A hidden rule labels the rows of this table. It goes by one to three of the table's principal directions, not those with the most spread.
[ 0.6  1.7  1.1  1.4  1.0  0.4 -0.9 -0.4  1.5 -1.0  1.0  1.4  0.9  0.6  2.3  0.5  0.9  1.1 -2.0 -0.3  0.0  0.7  0.9 -1.7  2.6 -0.7 -0.6  2.2  1.0  0.8  1.1 -1.2] 3
[-2.6  0.5 -0.4 -0.1 -0.1 -1.2 -0.3  0.4 -0.5  1.0 -0.3  0.6 -1.5  0.7  1.1  0.1  0.1  1.0  0.1 -0.1  0.9 -1.4 -0.3  0.0 -2.0 -0.8 -0.8  0.3 -0.3  1.7 -0.2 -1.7] 3
[ 1.1 -2.4  1.1  2.6 -0.8  1.4 -0.2 -0.1  1.1 -0.4  1.3 -1.0  0.4 -0.7 -0.7 -0.3  0.1 -1.2 -0.9 -0.3  0.0  1.1  0.4  2.1 -0.6 -0.4 -1.8 -0.7  1.0 -0.9  0.7 -0.6] 3
[-0.3  1.1 -0.4  0.1 -0.4 -0.9  0.7  0.6 -0.9 -0.8  0.0 -0.8  0.2 -0.1  0.0  0.1  0.5 -0.3  0.1  0.4  0.2  0.8  0.2 -0.4  0.1  0.2  0.4  1.1 -0.8 -0.3 -0.6  0.9] 2
[ 0.2 -0.9  1.4 -1.5  1.2  0.9 -1.3  0.8 -1.1  0.2 -0.6 -0.3 -0.8  0.1 -0.2 -0.7  0.0  0.1  1.5 -0.5  0.1 -0.5  0.1 -0.9  1.0  0.8  1.0  0.2 -0.7  0.6 -0.2  1.5] 0
[-0.1  1.2  0.9 -0.1 -1.2  0.2  1.1  0.2 -2.3 -0.9 -0.2 -1.0  0.4 -0.3 -0.3  0.7  0.0 -0.5  0.6  1.3 -0.1  0.4 -0.1 -0.1  0.3 -0.8  0.0  1.2 -0.1 -0.2 -0.8  0.4] 2
[ 0.6 -0.9  1.4  0.7  0.5  1.0 -0.9  1.8  0.0  0.7  0.6 -0.2 -0.7 -0.4 -0.8 -1.5 -0.2 -0.8  0.3 -1.1 -0.5  0.1 -0.3  0.7  0.9 -0.4 -1.0  0.4 -0.4  0.0  0.7  0.1] 0
[ 1.6 -1.4 -1.7  1.3 -1.2  0.2  1.8  0.8  0.7  1.2  0.3 -0.8  0.6 -1.1 -3.2 -0.3 -1.1 -1.1  0.2 -0.7 -0.4  1.3 -0.6  1.9 -0.3  0.3  0.1 -1.2  0.7 -2.1  0.3  0.6] 1
[ 1.2 -1.2 -1.1 -1.2 -1.3 -0.7  1.0 -0.1  0.1 -0.1  0.4  0.1  0.2 -0.8 -2.0 -2.0  0.0 -2.2 -0.9  0.4 -1.7 -0.5 -0.9  1.4 -0.5  0.2 -0.1 -1.8  0.2 -1.8 -0.1  1.0] 1
[ 2.1  0.0  1.3 -1.8 -0.3  1.8  1.2  1.7 -4.0 -0.8 -1.2 -2.8  0.6 -1.3 -2.9  0.1 -1.0 -1.7  3.6  0.8 -0.8  1.9 -0.5  0.2  1.9  1.1  2.0  0.7 -1.9 -1.6 -1.4  3.6] 0
[-1.3 -0.1 -0.1 -0.1  0.2 -0.2 -1.0  0.0  0.1  0.2  0.1  0.5 -0.5  0.4  1.0  0.1  0.1  0.3  0.1 -0.2  0.1 -0.7 -0.1  0.2 -1.2 -0.2 -0.5  0.1 -0.6  0.8 -0.2 -1.0] 3
[ 1.0  0.6  0.2 -0.7 -0.1  0.7  0.2 -1.0  0.0 -0.8 -0.2 -0.3  1.2 -0.5 -0.1  0.1  0.0 -0.9  0.2  0.7 -1.2  0.1 -0.2  0.2  0.5  0.2  0.1 -0.7 -0.7 -1.1 -0.4  1.0] 1
[-1.3  0.0 -0.2 -1.0  0.1 -0.7 -0.5  0.0 -0.6  0.3 -0.4  0.6 -0.7  0.6  0.4 -0.1  0.0  0.5  0.3  0.0  0.4 -1.2 -0.2 -0.6 -0.8  0.1  0.3 -0.1 -0.1  0.9 -0.5 -0.3] 1
[-0.6 -1.1  0.1  0.1 -0.2  0.0 -1.1  0.7  0.3  0.5  0.8  0.8 -0.6  0.0 -0.3 -1.5 -0.2 -1.2 -0.8 -0.6 -1.0 -1.0 -0.8  1.3 -1.0 -0.6 -1.4 -0.5 -0.3  0.0  0.4 -1.1] 2
[ 0.3 -0.7  0.7  0.5  0.1  0.8 -0.9  1.3  0.2  0.5  0.6  0.1  0.0 -0.2 -0.8 -1.0 -0.7 -1.0  0.2 -0.9 -0.6  0.3 -0.4  1.1  0.2 -0.1 -1.0  0.1 -0.7 -0.2  0.3 -0.4] 1
[-0.3 -0.6  1.0  0.2 -0.1  1.0 -0.6 -0.8  0.8  0.5  0.0 -0.1  0.0 -0.5  0.3 -0.4  0.6 -0.4  0.1  0.1 -0.7 -1.4 -0.2  0.6 -0.7 -0.6 -1.2 -1.2  0.2 -0.3 -0.1  0.1] 3
[ 0.8 -2.8 -1.1 -2.0 -0.6  0.1  1.5 -0.7 -0.4  2.1 -1.3  0.0 -1.4 -0.5 -2.8 -0.7 -0.9  0.1  1.1  0.1  0.1 -1.7 -0.9  0.6 -0.9  0.4  1.4 -3.0  1.9 -0.5  0.2  0.9] 0
[-1.8  0.8 -0.1 -2.2 -0.1 -1.4  0.1  0.0 -1.8  0.3 -1.0  0.3 -1.4  0.6  0.6 -0.3  0.2  0.5  0.6  0.9  0.4 -1.9 -0.4 -0.9 -1.2 -0.3  0.5 -0.2 -0.6  1.3 -0.6  0.0] 3
[ 0.4  0.1  0.0 -0.3  0.8 -0.2 -0.7  0.1  1.0  0.3  0.3  1.5 -0.4  0.5  0.7 -0.8 -0.3  0.2 -1.2 -0.5 -0.5 -0.2 -0.2 -0.1  0.8 -0.4 -0.5  0.1  0.1  0.8  1.2 -1.4] 0
[ 2.2  0.9 -1.5  0.0 -1.4 -0.9  1.6  1.4 -0.1 -1.2  1.4  0.2  1.5 -0.7 -1.7 -1.4 -0.2 -2.3 -1.5  0.0 -1.8  2.3 -0.5  0.7  1.9  0.3  0.1  1.3 -0.3 -1.9  0.0  0.6] 1
[-1.3  1.5  0.8  1.4  0.8 -0.4 -1.0  0.8 -0.2 -0.7  0.4  0.1 -0.1  0.8  1.9  0.8  0.5  1.1 -0.4 -0.3  1.1  0.7  0.7 -1.1  0.4 -0.4 -0.4  2.3 -0.5  1.3  0.1 -1.0] 2
[-0.3 -0.6  0.4  0.4  1.1  0.0 -1.7  1.4  0.0  0.3  0.8  1.6 -0.9  0.9  0.4 -1.1 -0.6  0.1 -1.2 -1.1 -0.4 -0.3 -0.5  0.0  0.8 -0.7 -0.6  1.1  0.0  1.0  1.4 -1.9] 1
[ 1.6 -4.5  1.5  2.5 -1.3  2.7 -0.8 -0.1  1.8  0.5  1.5 -1.4  0.5 -1.5 -2.2 -1.3 -0.3 -2.6  0.1 -0.9 -0.8  0.5  0.0  3.7 -1.4  0.1 -2.4 -2.5  0.9 -1.8  0.2  0.2] 3
[ 1.2 -3.9 -0.7 -2.1 -2.2  0.0  1.9 -1.1 -0.3  1.4 -0.6 -1.1 -1.0 -1.5 -3.7 -2.2  0.0 -2.1  0.6  0.9 -0.8 -2.2 -1.0  2.0 -2.1  0.5  0.3 -4.5  1.8 -2.0 -0.5  2.2] 2
[ 2.4  0.6  0.1  0.8  0.5  0.1  0.8  1.0 -0.2 -1.2  0.8  0.1  0.7  0.3 -0.3  0.2 -0.2  0.1 -1.1 -0.2  0.2  3.0  0.6 -0.9  3.4  0.3  1.0  2.4  0.8 -0.1  1.2  0.0] 0
[-2.1 -0.2  0.1  0.5  0.4  0.4 -1.5  2.2 -1.3  1.2  0.0  0.2 -0.9  0.4  0.1  0.3 -0.8  0.5  1.6 -1.4  0.3 -0.1 -0.6  0.4 -0.9 -0.2 -0.3  1.8 -1.5  1.2 -0.7 -1.2] 0
[ 1.3 -0.1 -1.7  0.5 -1.1 -1.0  2.0 -0.2  1.0  0.4  0.6  0.7  0.2 -0.4 -1.4 -0.8 -0.2 -0.7 -2.0  0.2 -0.8  0.4 -0.5  0.8  0.3 -0.7 -0.3 -0.6  1.6 -1.2  1.0 -0.7] 2
[-0.9 -2.0  0.5  1.9  0.9  1.3 -1.6 -0.5  2.8  2.5 -0.1  0.2 -0.6 -0.4 -0.3 -0.2 -0.4  0.6  0.2 -1.6  0.3 -1.9 -0.2  1.5 -2.0 -0.5 -1.8 -2.6  0.5 -0.2  0.9 -0.9] 1
[-2.8  1.5 -1.5  1.9 -0.1 -1.8 -0.1 -1.4  3.3  0.3  0.1  0.0  0.6  0.4  2.8  1.7  1.7  2.3 -0.4 -0.6  2.4 -0.3  1.7 -1.2 -2.2  0.8 -0.5  0.1  0.3  1.0 -1.3 -0.2] 3
[-0.1  0.4  1.3  0.8  0.4  0.9 -1.7  0.2  0.6 -0.5  0.9  1.1  0.6  0.6  1.4  0.1 -0.1  0.0 -0.8 -0.5 -0.3  0.2  0.2 -0.2  1.0 -0.4 -1.1  1.4  0.0  0.8  0.3 -1.5] 2
[ 1.9  0.3 -0.1  0.4 -0.1  0.6  0.6  0.5 -0.2 -0.9  0.7 -0.1  0.9 -0.5 -0.8 -0.4 -0.3 -1.4 -0.7  0.1 -1.5  1.6 -0.4  0.8  1.6 -0.3 -0.1  0.7 -0.4 -1.2  0.7  0.0] 0
[-0.5 -0.2 -0.5 -0.6 -0.6 -0.5  0.6 -0.2 -0.4  0.4 -0.4 -0.2 -0.2  0.0 -0.4  0.2  0.1  0.4  0.5  0.2  0.5 -0.6  0.0 -0.4 -0.5  0.3  0.7 -0.2  0.5  0.0 -0.7  0.5] 1
[-1.8  0.6  0.9  0.3  0.8  0.0 -1.7 -0.5  0.3 -0.3 -0.2  0.2  0.0  0.8  2.0  1.0  0.4  1.3  0.3 -0.2  1.1 -0.7  0.7 -1.0 -0.7  0.3 -0.2  0.6 -0.6  1.3 -0.6 -0.5] 2
[ 1.1 -1.0  0.5 -2.9  0.5 -0.6  0.9  1.2 -4.3 -0.8 -1.1 -0.9 -1.9  0.4 -1.8 -1.0 -0.4 -0.5  0.9  1.3  0.0  0.0 -0.6 -0.9  1.5  0.3  2.6  0.4 -0.1  0.2  0.6  1.7] 3
[-0.2  1.1  1.1  1.0  1.1  0.5 -1.7  0.8  0.8  0.1  1.0  2.0 -0.1  0.7  1.6 -0.7 -0.3  0.1 -1.7 -0.9 -1.1 -0.3 -0.5  0.0  1.3 -1.6 -1.8  1.6 -0.2  1.0  1.6 -2.7] 0
[ 0.8 -1.2 -1.5  0.9 -0.5  0.8  0.8 -0.4  2.6  2.0 -0.1 -0.1  0.8 -1.1 -1.6  0.1 -0.7 -0.2  0.7 -1.2 -0.3  0.2 -0.3  1.5 -0.9  0.6 -0.4 -2.0  0.5 -1.4 -0.2  0.2] 0
[ 0.2 -2.1 -0.4  0.2 -0.7  0.1  0.7 -0.5  1.1  1.5 -0.1 -0.3 -0.7 -0.6 -1.5 -0.8  0.0 -0.2  0.1 -0.3  0.2 -1.2 -0.2  1.0 -1.3  0.1 -0.3 -2.3  1.4 -0.7  0.2  0.5] 3
[ 0.0  0.9  0.9 -5.8 -0.2 -0.4  0.3 -1.9 -3.1 -1.3 -1.9  0.3 -0.7  0.2  0.8 -0.7  0.9 -0.5  1.3  2.6 -1.4 -2.9 -0.6 -2.0  0.5  0.4  1.9 -1.1 -0.6  0.7 -1.6  2.1] 3
[ 1.5 -3.2 -1.5 -0.7 -1.9 -0.4  2.8 -0.9  0.2  1.3 -0.7 -1.9 -0.5 -1.7 -3.9 -1.1  0.2 -1.3  0.6  0.6  0.0 -0.9 -0.4  1.5 -1.6  0.8  1.1 -3.8  2.1 -2.7 -0.4  3.0] 2
[ 3.4  0.1 -1.5 -1.5 -1.2 -1.1  2.7 -0.1 -1.6 -1.9  0.8  0.9  0.6 -0.2 -2.0 -1.4 -0.2 -2.1 -2.8  1.6 -2.2  1.4 -0.9  0.2  2.7 -0.5  1.4  0.5  1.6 -1.9  1.5  0.2] 2
[ 2.1 -0.3 -0.9  1.0 -1.5 -0.2  1.2  0.9  1.1 -0.8  1.6 -0.1  1.5 -0.9 -1.5 -1.3  0.2 -2.1 -1.4 -0.4 -1.3  2.0 -0.1  1.1  1.3  0.4 -0.6  0.6  0.5 -1.9  0.0  0.6] 0
[ 0.1 -1.1 -1.2  0.0 -1.2 -0.6  0.2 -0.2  1.5  0.1  0.8  0.0  0.5 -0.9 -0.9 -1.7  0.6 -2.1 -0.9 -0.2 -1.5 -0.8 -0.6  1.7 -1.6  0.2 -1.1 -1.9 -0.4 -1.8 -0.5  0.7] 1
[ 0.8  1.5 -0.2 -0.2  0.3 -0.3  0.3  0.5 -1.0 -1.2  0.6  1.0  0.1  0.5  0.8 -0.1 -0.2 -0.4 -1.4  0.5 -1.1  1.1 -0.4 -0.2  1.7 -1.0  0.0  1.9 -0.3  0.4  1.0 -1.6] 3
[-1.0  1.0  0.3 -1.1  1.0 -0.6 -1.2  0.3 -1.0 -0.6 -0.2  1.2 -0.6  1.2  1.6  0.2  0.0  1.0 -0.3  0.1  0.3 -0.5  0.0 -1.5  0.7 -0.1  0.6  1.4 -0.5  1.6  0.2 -0.9] 1
[-2.2 -0.1  1.1 -1.3  0.8  0.2 -1.8 -1.3  0.3  0.9 -1.0  0.7 -0.9  0.8  1.7  0.4  0.1  1.5  0.9  0.0  1.0 -2.7  0.2 -1.0 -1.6  0.0 -0.3 -1.2 -0.1  1.8 -0.6 -0.5] 2
[-0.6  0.1  0.6  1.1  0.4  1.3  0.0 -1.4  0.8  0.3 -0.9 -1.3  0.6 -0.3  1.1  2.5  0.6  2.0  1.8  0.0  1.8  0.3  1.2 -1.0 -0.4  0.7  0.6  0.0  0.5  0.4 -1.1  0.9] 3
[-1.9  0.5  0.4 -3.1  0.0 -0.9 -0.7 -1.0 -2.7 -0.9 -1.3  0.2 -1.0  1.1  1.2  0.6  0.1  0.6  1.0  1.6  0.6 -1.9 -0.1 -1.3 -1.2  0.4  1.3 -0.2 -0.8  1.6 -1.3  0.2] 2
[ 0.5  1.9  0.1 -0.1  0.6 -0.1 -0.3 -0.1  0.5 -0.8  0.1  0.8  1.1  0.5  1.3  0.8  0.1  0.9 -0.3 -0.1  0.3  1.0  0.7 -1.6  1.9  0.4  0.6  1.7 -0.1  0.6 -0.1 -0.1] 1
[-1.2  0.7 -0.7 -1.9  0.2 -1.1 -0.3 -1.0  0.8  0.7 -0.8  0.9 -0.3  0.4  0.8 -0.3  0.3  0.7  0.3  0.2  0.2 -2.0 -0.1 -1.0 -1.0  0.5  0.4 -1.4 -0.2  0.7 -0.7  0.3] 1
[ 0.6 -1.0 -1.8  1.3 -0.8 -0.7  1.8 -0.8  2.3  1.4  0.2 -0.2 -0.2 -1.0 -1.3 -0.7  0.5 -0.3 -1.2 -0.2 -0.3 -0.5 -0.3  1.4 -1.4 -0.5 -0.8 -2.3  1.5 -1.7  0.8  0.2] 3
[-2.1  0.0 -0.1 -0.5  0.4 -0.8 -1.0  0.0 -0.3  0.4 -0.3  0.9 -1.1  1.0  1.3  0.4  0.2  1.4  0.0 -0.2  1.1 -1.3  0.2 -1.0 -1.0  0.0  0.2  0.5  0.2  1.7 -0.4 -1.0] 2
[-0.8 -0.1  0.4  0.3 -0.6  0.3 -0.2  1.3 -2.3 -0.5  0.2 -0.2 -0.3  0.5  0.0  0.8 -0.5  0.2  0.8  0.0  0.6  1.0  0.0 -0.1  0.2 -0.1  0.4  2.3 -0.2  0.9 -0.7 -0.8] 3
[ 0.7  0.0  0.2  0.0 -0.7 -0.1  0.6 -0.3 -0.1 -0.7  0.3 -0.1  0.7  0.1 -0.1  0.3  0.2  0.0 -0.4  0.4  0.5  0.8  0.6 -0.5  0.8  0.5  0.5  0.5  1.0  0.0 -0.4  0.4] 2
[ 1.8 -0.1 -1.4 -0.7 -1.3 -0.6  3.0 -1.1 -0.9 -1.1 -0.7 -2.1  0.9 -1.1 -2.0  0.6  0.4 -0.9  0.6  1.6  0.0  1.3  0.3  0.2  0.1  1.1  1.9 -1.3  0.4 -2.3 -0.9  3.0] 2
[ 3.2 -0.3 -1.2 -1.2 -0.8 -1.1  2.6 -0.6 -1.2 -1.8  0.5  0.2  0.2 -0.2 -1.7 -1.1  0.3 -1.4 -2.5  1.7 -1.3  1.3 -0.3 -0.1  2.3 -0.2  1.6 -0.1  1.9 -1.6  1.4  0.8] 3
[ 0.5  2.7  1.6  0.9  1.2  0.7 -1.4  0.6  0.6 -1.1  0.8  1.3  1.2  0.7  2.1  0.4  0.0  0.6 -1.1 -0.4 -0.4  1.2  0.5 -1.5  2.9 -0.7 -0.7  2.8 -0.5  0.9  0.9 -1.3] 1
[ 1.4 -2.0  1.8  4.2  0.9  2.9 -1.3  0.3  1.3  0.0  1.1 -1.0  0.7 -0.7 -0.4  0.8 -0.4 -0.3 -0.5 -1.1 -0.3  1.6  0.3  1.9  0.6 -1.0 -1.7  0.1  0.6 -1.2  1.7 -0.9] 2
[-0.2 -0.7 -1.9 -3.9 -0.9 -1.8  2.5 -2.8  0.4  1.1 -2.3 -0.9 -0.8 -0.8 -1.1 -0.3  1.5  0.9  1.4  1.5  0.6 -3.1  0.2 -1.7 -1.6  1.7  2.7 -3.9  1.5 -1.0 -1.7  4.0] 0
[-0.5  0.0  2.2  0.8  0.6  0.9 -2.0  1.7 -1.4 -0.8  0.5 -0.2  0.0  0.8  0.6  0.2 -0.7  0.0  0.6 -0.6  0.9  1.0  0.5 -0.4  0.9  0.1 -0.4  2.2 -1.0  1.3 -0.1 -0.6] 2
[-0.5 -1.8 -0.6 -0.2 -0.6  0.8  0.4  0.2 -0.7  1.3 -0.8 -1.4 -0.6 -0.6 -1.4  0.6 -1.0 -0.1  2.5 -0.3  0.7  0.2 -0.2  1.6 -2.1  0.8  0.3 -1.3 -0.7 -0.1 -1.1  0.5] 3
[ 2.4 -1.8  0.4  0.7 -0.4  1.8  0.6 -2.0  2.4 -0.2  0.0 -1.4  1.8 -1.2 -1.0  0.7  0.4 -0.2  0.8 -0.1  0.5  1.1  1.2  0.3  0.6  1.8  0.5 -2.2  1.3 -1.7 -0.6  2.4] 0
[-2.7  2.4  0.5 -0.3  0.0 -0.4 -1.2  1.0 -1.6 -1.0 -0.4 -0.8  0.7  0.7  2.0  1.7  0.2  0.9  2.2 -0.1  1.4  0.8  0.8 -1.3 -0.7  1.0  0.4  2.7 -2.7  1.6 -2.6  0.4] 1
[ 0.6 -0.3  0.7 -2.1 -0.5 -0.3  1.3  0.0 -3.5 -0.6 -1.1 -0.9 -1.0  0.2 -1.4  0.0 -0.5 -0.2  0.8  1.7  0.3 -0.2 -0.4 -0.5  0.5 -0.2  1.6  0.0  0.5  0.2  0.0  0.9] 2
Which label does each new row get?
[ 0.2  1.4  1.7  2.1  0.7  0.1 -0.9  1.6 -0.1 -0.8  1.2  0.5  0.1  0.8  1.2 -0.1  0.0  0.4 -1.5 -0.5  0.6  1.6  0.6 -0.7  2.1 -1.1 -1.2  3.0  0.2  1.2  1.3 -1.6] -> 2
[ 1.7  1.0  0.9  0.8  0.8  0.3  1.2 -0.9 -1.3 -1.3 -0.6 -0.9  0.3  0.3  0.0  1.7 -0.1  1.2 -0.6  1.3  0.9  1.4  0.7 -1.4  2.2 -0.5  1.5  0.8  1.3 -0.2  1.4  0.5] -> 2
[ 1.3  0.6 -0.2 -2.9  0.8 -0.6  0.1 -0.5  0.3 -0.1 -0.6  1.2 -0.2  0.4  0.2 -1.1 -0.1  0.2 -0.1  0.2 -0.4 -0.5  0.0 -1.6  1.8  0.9  1.3 -0.4  0.1  0.6  0.3  0.8] -> 0
[ 0.5  0.1  0.4 -2.9  0.2 -1.0  0.7  0.4 -3.6 -1.5 -0.6  0.0 -1.3  0.7 -0.3 -0.7  0.4 -0.2 -0.1  1.5 -0.1 -0.2 -0.3 -1.6  1.6  0.1  2.1  1.2  0.2  0.7  0.1  1.0] -> 3
[-0.5  0.4  0.4  0.2  0.4 -0.6 -0.5  0.7 -1.0 -0.8  0.4  0.2 -0.7  0.5  0.7 -0.4  0.5 -0.1 -0.9  0.2 -0.1  0.1  0.0 -0.3  0.4 -0.6 -0.2  1.2 -0.3  0.5  0.6 -0.6] -> 3
[ 0.7 -0.7  0.1 -2.7 -0.8  0.4  0.3 -0.8 -1.3 -0.2 -0.9 -0.6  0.4 -0.8 -1.5 -0.9 -0.3 -1.7  1.4  1.0 -1.4 -1.3 -0.8  0.6 -0.6  0.7  0.7 -2.2 -0.9 -1.3 -1.2  2.1] -> 1
[-0.2 -0.9  1.3  1.7  0.8  1.7 -2.2  3.0 -0.6  0.9  1.1  0.6 -0.5  0.2 -0.5 -0.7 -1.1 -0.5  0.4 -2.1 -0.6  0.9 -0.6  1.0  1.0 -0.7 -1.2  2.3 -0.9  0.6  0.7 -1.7] -> 0
[ 0.7 -0.2 -0.7 -0.4 -0.9 -0.6  1.4  1.2 -1.4 -0.4  0.1 -1.1 -0.3 -0.6 -1.5 -1.0  0.0 -1.5  0.3  0.4 -0.6  0.9 -0.5  0.9 -0.1  0.1  0.2  0.1 -0.7 -1.1 -0.3  1.1] -> 3
[ 1.0 -0.3 -1.8 -4.7 -0.5 -1.2  2.5 -2.0 -1.3  0.6 -2.4 -0.2 -0.7 -0.1 -1.5  0.0 -0.3  0.7  1.7  1.7  0.4 -1.4 -0.3 -1.4 -0.2  1.6  3.3 -2.7  0.9 -0.1 -1.0  2.4] -> 0
[-2.2 -0.3  2.0 -1.9  0.6  0.3 -2.1  1.0 -3.6 -0.6 -0.6  0.0 -1.9  1.3  1.3  0.0 -0.9 -0.1  1.6  0.6  0.5 -1.1 -0.5  0.2 -1.5 -0.5 -0.4  0.9 -2.1  2.7 -0.6 -1.6] -> 3
[-1.9  2.2  1.4  0.3  1.4 -0.4 -1.8  0.6 -0.5 -0.9 -0.1  0.3 -0.2  1.3  2.9  1.0  0.4  1.6  0.3 -0.2  1.4  0.3  1.0 -1.8  0.5  0.0 -0.2  2.4 -1.4  2.3 -0.3 -0.9] -> 3
[ 0.7 -1.7  1.2  0.8 -0.1  1.4 -0.2  0.2 -0.5  0.2  0.0 -1.2 -0.1 -0.5 -1.1  0.1 -0.3 -0.4  0.9 -0.1  0.2  0.3  0.1  0.8 -0.1  0.0 -0.2 -0.6  0.3 -0.5  0.1  0.7] -> 2
[-2.8  1.0  0.4  0.1  1.0 -0.6 -1.8  0.0  0.7  0.4 -0.2  0.6 -1.0  0.8  2.7  0.3  0.8  1.4  0.2 -0.5  0.9 -1.4  0.4 -0.8 -1.5 -0.4 -1.0  0.6 -1.1  2.0 -0.4 -1.2] -> 3
[ 1.3 -2.2 -2.7 -1.7 -1.9 -0.5  4.7 -0.6 -2.5  1.3 -2.6 -4.2 -0.4 -2.1 -5.1  1.2 -0.2  0.0  4.0  1.3  1.3  0.5 -0.1  0.5 -1.7  2.2  4.2 -3.1  0.9 -3.2 -2.1  5.6] -> 1
[ 1.7 -0.8 -1.4 -2.8 -0.6 -0.3  2.2 -1.8 -0.5  0.1 -1.7 -0.9  0.3 -0.4 -1.6  0.8 -0.3  0.6  1.7  1.1  1.0  0.2  0.4 -1.1  0.4  2.2  3.0 -1.9  1.1 -0.6 -1.1  2.6] -> 0
[ 0.2  1.4 -0.1 -0.4  0.5 -0.4 -0.1  0.1 -0.5 -0.7  0.1  0.8  0.3  0.5  0.8  0.1 -0.2  0.1 -0.8  0.3 -0.5  0.4 -0.2 -0.7  1.0 -0.4  0.3  1.1 -0.4  0.4  0.5 -0.7] -> 1
[-0.4  1.8  0.1  0.9  0.4 -0.7  0.3 -0.7  0.5 -0.6  0.1  0.6  0.2  0.7  1.6  1.1  0.5  1.5 -1.3  0.4  0.9  0.2  0.7 -1.4  0.8 -0.7  0.0  1.2  0.9  0.8  0.6 -1.0] -> 2
[ 2.2  0.1  0.9 -0.6  1.2  0.5 -0.1  0.9 -0.8 -0.8  0.1  0.4 -0.1  0.6 -0.3 -0.2 -0.7  0.4 -0.3 -0.2  0.2  1.8  0.4 -1.3  3.4  0.4  1.3  1.7  0.5  0.7  1.4  0.1] -> 0
[-0.4  1.5  0.2 -1.3  0.5  0.0 -0.6 -0.5  0.1 -0.1 -0.7  0.3  0.5  0.2  0.9  0.3 -0.2  0.3  0.9  0.2 -0.1 -0.5  0.0 -0.8  0.0  0.5  0.3 -0.3 -1.2  0.4 -0.7  0.5] -> 1
[-1.7 -0.7 -0.1  0.1  0.3  0.3 -1.6  0.1  0.7  0.8  0.1  0.3 -0.5  0.1  0.8 -0.1 -0.1 -0.1  0.8 -0.8 -0.1 -1.0 -0.3  1.0 -2.1  0.1 -1.1 -0.7 -1.3  0.6 -0.7 -0.9] -> 0
[-0.5  1.5  0.1 -0.6  1.0 -0.4  0.0 -0.9 -1.0 -0.9 -0.8 -0.1 -0.1  0.5  1.4  1.2  0.8  1.2  0.0  0.9  0.2 -0.5  0.3 -1.7  0.6 -0.3  1.2  0.7 -0.2  0.4  0.1  0.4] -> 2
[ 0.0 -0.4  1.0  0.4  0.9  1.4 -1.2 -0.6  1.6  1.5 -0.3  0.6  0.0 -0.3  0.0 -0.3 -0.5  0.3  0.3 -0.8 -0.6 -1.6 -0.4  0.4 -0.3 -0.6 -1.1 -1.7  0.1 -0.2  0.7 -0.4] -> 1
[ 1.5 -1.7  0.4 -0.1 -0.4  1.3  0.3 -1.6  1.5 -0.1 -0.3 -1.2  1.1 -0.9 -0.8  0.4  0.2 -0.4  1.1  0.1  0.3  0.4  0.8  0.4 -0.1  1.5  0.4 -2.1  0.7 -1.1 -0.8  2.0] -> 0
[-0.5  0.1  0.1  0.3  0.4  0.4 -1.0 -0.3  0.9  0.3  0.1  0.5  0.2  0.1  0.7  0.2 -0.3  0.0  0.1 -0.4 -0.3 -0.3 -0.1  0.5 -0.7 -0.1 -0.9 -0.4 -0.6  0.4  0.0 -1.0] -> 0
[-1.7  2.0  0.0 -0.9  0.4 -1.0  0.4  1.2 -3.2 -0.5 -0.9 -0.5 -1.1  0.8  0.9  1.1 -0.1  1.1  1.2  0.8  0.9  0.4 -0.1 -1.2  0.0 -0.5  1.1  2.4 -1.4  1.5 -0.6 -0.3] -> 3
[-2.1 -1.4  1.4  0.4 -0.1  0.8 -2.1  0.5  0.0  0.9  0.0 -0.7 -0.5 -0.1  0.1 -0.4  0.1 -0.3  1.5 -0.8  0.5 -1.7  0.0  0.8 -2.3  0.2 -1.3 -0.9 -1.0  0.5 -1.2  0.3] -> 2
[-1.5  3.0 -0.6  0.0  0.8 -1.4 -0.3 -0.9  0.8 -0.6 -0.2  1.4  0.3  1.1  2.8  1.2  0.6  1.7 -1.2  0.4  0.6 -0.3  0.5 -1.8  0.2 -0.5  0.0  1.3 -0.3  1.5  0.1 -1.5] -> 2
[-1.8  1.7 -0.1  0.2 -0.1 -1.2 -0.5 -0.6  1.1 -0.1  0.2  1.0  0.1  0.6  2.0  0.3  0.9  1.0 -1.0  0.1  0.5 -1.1  0.4 -1.2 -0.6 -0.4 -0.7  0.6  0.2  1.1 -0.5 -0.9] -> 2
[-0.6 -0.2  1.6  2.2  0.0  1.2 -1.1  1.5 -0.3  0.5  0.8 -0.2 -0.2  0.0 -0.1 -0.1 -0.9 -0.6  0.1 -0.8 -0.1  0.5 -0.4  1.5 -0.5 -1.3 -2.1  0.9 -0.8  0.5  0.6 -1.8] -> 2
[ 0.5 -2.9  0.8  0.4  0.5  2.6 -1.0 -1.5  2.2  1.7 -0.9 -1.4  0.3 -1.0 -0.8  0.8 -0.6  0.4  2.8 -1.0  0.8 -0.5  0.6  1.3 -1.6  1.6 -0.1 -3.2  0.0 -0.5 -0.8  1.3] -> 0
